128 stands for zero in the data rows.
Here are some points, each followed by its number:
"155 129 161 115 126 100 93 153 159 89 112 84 165" 0
"116 165 64 161 78 121 114 126 135 178 114 135 118" 1
"149 112 192 74 139 81 97 198 187 31 93 46 188" 2
"100 112 48 155 104 199 184 78 61 189 186 204 62" 3
"110 85 72 122 140 199 197 88 43 159 181 180 58" 4
"129 167 127 135 148 134 106 84 106 201 145 172 89" 5
"116 157 32 170 55 127 133 98 141 184 120 158 107" 6
"135 78 161 99 92 81 107 202 175 18 90 64 236" 7
"128 136 186 121 117 76 98 170 182 63 72 78 186" 8
"118 184 140 185 203 173 129 50 86 251 160 216 37" 9
"168 70 122 30 103 86 125 194 165 11 103 25 188" 10
"98 124 63 180 123 200 170 59 61 227 182 216 43" 11
"122 127 191 137 98 68 107 175 192 67 72 71 211" 12
"103 113 52 158 112 198 180 76 57 209 182 209 62" 13
"115 133 36 123 52 131 141 108 127 162 131 143 108" 14
"135 197 237 156 176 65 51 126 190 146 87 118 172" 15
"139 194 255 141 252 126 56 91 135 162 119 151 113" 16
"124 130 255 135 183 110 98 162 146 67 116 96 187" 17
"137 129 37 109 85 131 149 101 120 168 131 131 100" 18
"115 88 196 143 125 114 130 186 139 54 123 108 195" 19
"123 173 189 153 162 125 99 112 130 150 117 138 130" 20
"131 40 91 67 67 110 175 171 128 34 123 81 180" 21
"125 155 16 145 100 162 150 75 86 220 165 184 59" 22
"109 125 80 144 125 160 162 90 90 173 155 181 71" 23
"122 96 255 124 189 107 117 199 154 10 86 75 213" 24
Which point above is nearest to each new point, looking only along the 4 directions in which the numbered points spread most? Its number follows each.
"82 98 127 181 112 165 176 123 80 141 151 174 122" -> 23
"131 181 180 177 168 111 92 110 156 162 104 141 136" -> 20
"135 75 76 80 79 124 153 168 137 55 126 78 150" -> 21
"123 162 181 151 178 119 103 119 144 145 107 119 132" -> 20
"97 119 146 186 145 179 157 120 80 144 157 173 116" -> 23
"132 176 122 126 145 133 112 84 135 184 136 162 90" -> 5
"130 169 109 144 143 140 119 74 107 207 142 179 79" -> 5
"174 81 118 53 104 82 112 212 173 19 101 26 180" -> 10
"123 113 144 131 127 112 128 152 137 87 104 93 168" -> 0
"138 57 120 84 70 114 160 189 146 29 109 60 189" -> 21
"145 242 100 149 228 188 84 0 74 255 191 246 0" -> 9
"132 69 104 92 75 118 155 175 144 47 118 88 167" -> 21
